Each path below is one point turned by a fixed rotation once a step. After each direction that follows a path, write how fast that rotation turns it, in degrees a step (0 if it stays still).
Each turn is a multiple of 5 degrees from 10 to 175, or 0.
Each row of a path follows its step; steps can be skipped.
Rotation 1:
step 5: -4 -7 3 14 -4 -6 -3 19 -5 4 8 8 13 7 7 3 2 4 -7 13 -9 6 -3 0 13 8 5 -16 -9 5 -8 2 2 0 1 -7 -6 14 12 2 -6 -3 0 -8 14 0 8 2 22 6 14 8 7 5
step 12: -5 -18 -2 11 -4 -4 13 1 -1 6 3 2 15 -1 -5 2 8 5 -11 11 -3 11 2 5 8 -3 -27 8 -19 -4 -1 6 -7 -4 2 8 -7 3 11 5 -2 -3 -4 -3 5 4 2 6 -4 6 -14 7 -18 5
step 17: -6 4 1 1 0 -15 11 -1 -7 -6 -11 18 7 -12 8 7 -4 7 -7 -5 -7 -8 4 0 6 5 -4 4 -3 -3 6 0 13 -6 -7 -25 -13 -4 7 7 -9 5 -5 -6 5 -4 -12 -10 7 -13 -9 -2 -11 -13
step 19: 14 0 16 10 0 0 1 -10 6 1 7 21 4 -2 -2 4 4 1 -6 -10 0 12 -2 -9 -10 2 -10 4 -15 -14 2 3 -11 5 -4 6 -4 -7 -8 -2 -18 -12 -5 -13 3 -17 -6 0 8 -3 4 -7 -7 -7
step 20: -7 -1 4 8 -11 2 5 -2 14 7 -1 14 -4 -7 0 -8 15 12 -7 7 3 0 1 -1 -12 2 0 1 -4 -13 21 -9 16 -2 -9 11 -3 1 -6 -9 -6 -9 4 12 4 12 -11 4 -7 -10 -3 16 1 4
step 23: 2 -2 -12 5 5 -10 -2 3 14 10 -6 0 4 10 4 1 -1 5 -18 8 -4 1 16 2 10 -3 -16 3 -7 -1 -6 1 3 -7 9 8 12 11 9 19 -3 -4 7 10 -16 -1 4 4 -1 -7 9 9 -11 12
step 26: 4 10 -5 -5 -3 -2 -5 -2 -2 9 3 -7 -17 4 2 -3 -6 13 -1 -1 -1 -7 7 -20 1 0 -9 -8 -17 -12 -5 -3 -21 -16 -11 -2 -3 5 0 7 0 5 6 -14 4 -3 -19 0 1 -13 -2 -8 -6 -8
0 -1 1 1 1 4 -3 -4 -3 1 -3 5 -4 -3 -1 -1 -1 -1 -1 3 4 0 -1 0 -3 -3 3 0 2 1 2 -5 1 0 -4 0 4 2 0 2 4 1 0 -2 0 6 -1 -3 1 0 -2 -1 0 1 => 160
1 2 2 0 -2 -3 1 2 -2 -1 4 1 1 2 0 -2 -8 5 2 -2 -3 -1 -2 2 -2 2 2 4 5 0 0 -1 0 -2 0 7 0 2 1 2 2 -1 1 0 1 1 -5 0 0 -1 -1 -1 2 2 => 60
0 -4 1 -1 3 -2 0 1 4 0 -4 0 1 2 -1 -1 2 -1 -1 -1 4 -5 -2 -2 -3 4 1 -2 1 4 -4 0 -2 -6 -2 3 2 -1 1 0 -1 1 5 0 2 0 0 2 -2 -1 3 -3 1 -3 => 10
3 2 -1 5 -2 -3 1 0 0 -1 -3 0 0 -4 5 1 1 4 2 -4 1 -4 -2 0 -3 1 2 0 -1 -2 5 2 -2 3 -1 -4 2 -2 0 0 2 2 0 -3 2 -3 0 1 4 -1 1 -1 4 0 => 35
Rotation 2:
step 1: -8 6 1 -14 0 3 -6 1 1 4 5 -10 7 -10 -3 -4 12 -2 -13 -8 7 4 -5 17 -2 -12 -11 1 2 -15 5 4 -1 15 -7 -2 5 -3 7 -3 11 9 19 5 -1 -19 -7 4 1 -10 -1 -13 -5 -16
step 3: -2 -2 5 9 11 -1 -8 -8 -1 -6 3 -2 5 6 -6 1 -10 -5 -9 4 20 -9 -1 -3 1 -2 18 11 6 19 6 6 2 6 6 -8 2 12 15 -4 1 -11 -9 20 -3 -5 6 -12 -2 -13 -3 3 -9 5
step 6: -9 1 -7 -3 7 15 -7 7 -6 7 -4 8 15 0 2 -1 17 1 -3 13 2 -8 -7 -3 -1 -12 16 18 19 -3 5 6 -3 6 4 5 7 12 3 -6 15 -8 8 -10 1 7 1 6 -8 8 -1 -8 -12 8
step 13: 0 2 -4 -13 -2 -6 9 -1 4 8 -3 -5 2 -7 6 -11 -13 2 5 2 -2 -18 -3 7 12 -3 -7 -11 18 6 -11 0 -6 14 -7 4 0 -8 1 1 5 7 4 -3 -24 5 -3 11 -22 6 2 -7 0 -11
step 16: -22 -8 -4 11 -6 -5 -3 -5 14 -3 2 -8 -6 11 13 -7 -11 4 -15 -11 5 -10 -4 5 -3 -1 3 -1 -8 10 -4 -4 5 5 -20 7 9 -6 1 2 4 -10 -9 -3 -14 0 -1 -13 5 2 -7 -2 0 -16
step 18: 15 5 -10 12 2 -4 -5 0 -5 -9 -3 3 -12 -4 -4 -7 -7 -4 13 -6 -11 -4 -8 13 -6 -6 10 10 11 1 3 5 -17 -1 -7 -9 5 -5 16 5 -5 -14 16 -8 3 -9 -3 8 -12 4 -7 -12 -11 6
step 27: -4 -4 -10 -7 -3 -12 -3 1 9 10 7 -3 0 -13 5 -7 -22 9 -4 2 -6 5 -6 9 11 -14 -5 -2 3 7 3 5 1 18 11 -8 -3 -3 -4 -11 -7 6 -3 -3 -13 -2 -21 -19 6 -1 1 5 -5 -7
1 -2 2 -3 1 -2 1 -3 2 -3 1 0 1 -4 0 -3 2 4 -3 -2 2 -1 0 3 1 1 -2 -3 1 1 -2 2 -1 -5 6 -3 0 2 0 1 1 3 -3 4 -3 -3 3 1 -6 -4 4 -1 1 1 => 175
0 1 -3 -1 1 6 2 -1 -5 2 -1 1 0 -4 1 1 2 0 -1 -1 3 2 -2 -1 3 -2 1 3 -2 -5 -1 2 4 2 0 3 1 1 1 1 -2 -1 -1 -2 2 -3 0 -3 1 -7 5 0 2 1 => 135
2 -3 -6 3 1 -4 0 1 0 2 0 -4 -3 2 -3 -4 1 1 -4 -2 -3 1 -1 4 1 -2 0 -2 -1 1 -2 2 1 1 -3 3 -1 -3 2 3 -4 2 -2 0 -1 6 -3 2 -2 -1 2 1 2 3 => 130
-3 3 -3 0 0 -4 0 -2 0 -3 -5 1 -1 2 3 3 0 -2 1 1 2 2 4 1 0 -5 2 1 3 4 2 0 1 -2 2 -2 -3 1 2 1 -5 0 -3 -1 3 -4 -1 2 3 -2 -2 -1 1 4 => 95
1 -3 -2 -5 3 1 0 -1 2 5 0 1 2 0 4 -1 2 2 2 0 2 0 -4 -1 1 -1 -5 1 1 1 1 -5 3 3 0 0 1 -1 0 1 -2 3 0 3 2 -3 -5 4 -1 5 -3 2 -2 2 => 55
